In the data rows, 128 means zero.
Here are some points:
[110 152 152 135 167 139 131 120]
[138 120 138 117 133 146 121 138]
[ 81 130  97 143 172  97  62  97]
[146 130 110 166 155  97 121  97]
[138 130  61 149 182  82 111 130]
[110  61 146 161 100 153 199 130]
[152 164 152 135 221  82  82 146]
[121 145 183  58 133 139  98 152]
[130 145 183  94 100 130 195 146]
[ 32 164 158  78 133 139 147  97]
[ 97 138 152  94 100 179 131  81]
[191  97 146 161 161 121 139 110]
[138  97 110 166 177 139 170 146]
[ 32 183 110 161  35 110 170 152]
[ 97  81 110  78 133 146 153 120]
[ 97 158 110 143 123 121 111 120]
[ 32 120 146 149 100 121 131 164]
[130 120 138 127 100 159  62 110]
[240  97  61 149   0  33 153 243]
[121 191 138 107 172 146 111  97]
[121 174 110 166  84 139 159 164]
[159  61  97 171 161  97  98 138]
[ 61 183 138 184  35 153 159 146]
[121  97  81 127 186 130 111 120]
Then 10 other points, each followed by its number:
[146 145 120 143  84 110 192 164] 0
[159 138 158 135  84 146 195 130] 1
[138 145 120 117 133 130 111 158] 2
[169 109 164 117 177 130  98 179] 3
[146 130 169 161 177 130 111  61] 4
[164 169 204 149 100  97 188 183] 5
[138 120  97  58 155 146  98 138] 6
[110 164 164  78 190 159  62 138] 7
[130 109 146 171  84 110 180 158] 8
[121 109 164 184 112  97  33 120] 9
Which of these numbered points is nearest to each point below, looking only along the 3 directions in which the first points spread most? Its number follows each.
[152  81  81 207  84  33  82  81] > 9
[152 109  81 171 194  82  98 120] > 9
[152 158 120  78 161 146  98  81] > 4
[ 61 120 158 143 141 130  62  97] > 7
[ 97  97 191  94 141 175 111  81] > 7
[130 109 146 135  84 130 195 191] > 5
[146 152 138 155 133  97 139 146] > 2
Here are 10 other points, each followed by its number:
[130 109 164 107 155 121 131 158] 0
[138 145 158 135 197 121  98  97] 1
[130 169 169  94 197 188  82  97] 2
[138 145 174 107 141 130 111  97] 3
[159 120 138 135 155 130  98 110] 4
[121 130 158  94 123  82 199 152] 5
[110 109 179  78 141 121  98 146] 6
[152 158 169 143  64 139 205 169] 7
[121 169  61  94 123 139  82  32] 8
[ 81 145 130  58  84 146  98  61] 9
The same question for these:
[164 120  97 135 186 121  82  32] > 1
[ 81 145  97 107 123 139  62  97] > 8
[130 120 146 166 112 146 199 152] > 5
[152 130 110 117 133 121 111  97] > 4
[191  32   0 212 112  61 111 158] > 4
[ 61 158 130 127 155 139 131  81] > 9
[121 152  81 127  84 170 131 120] > 5
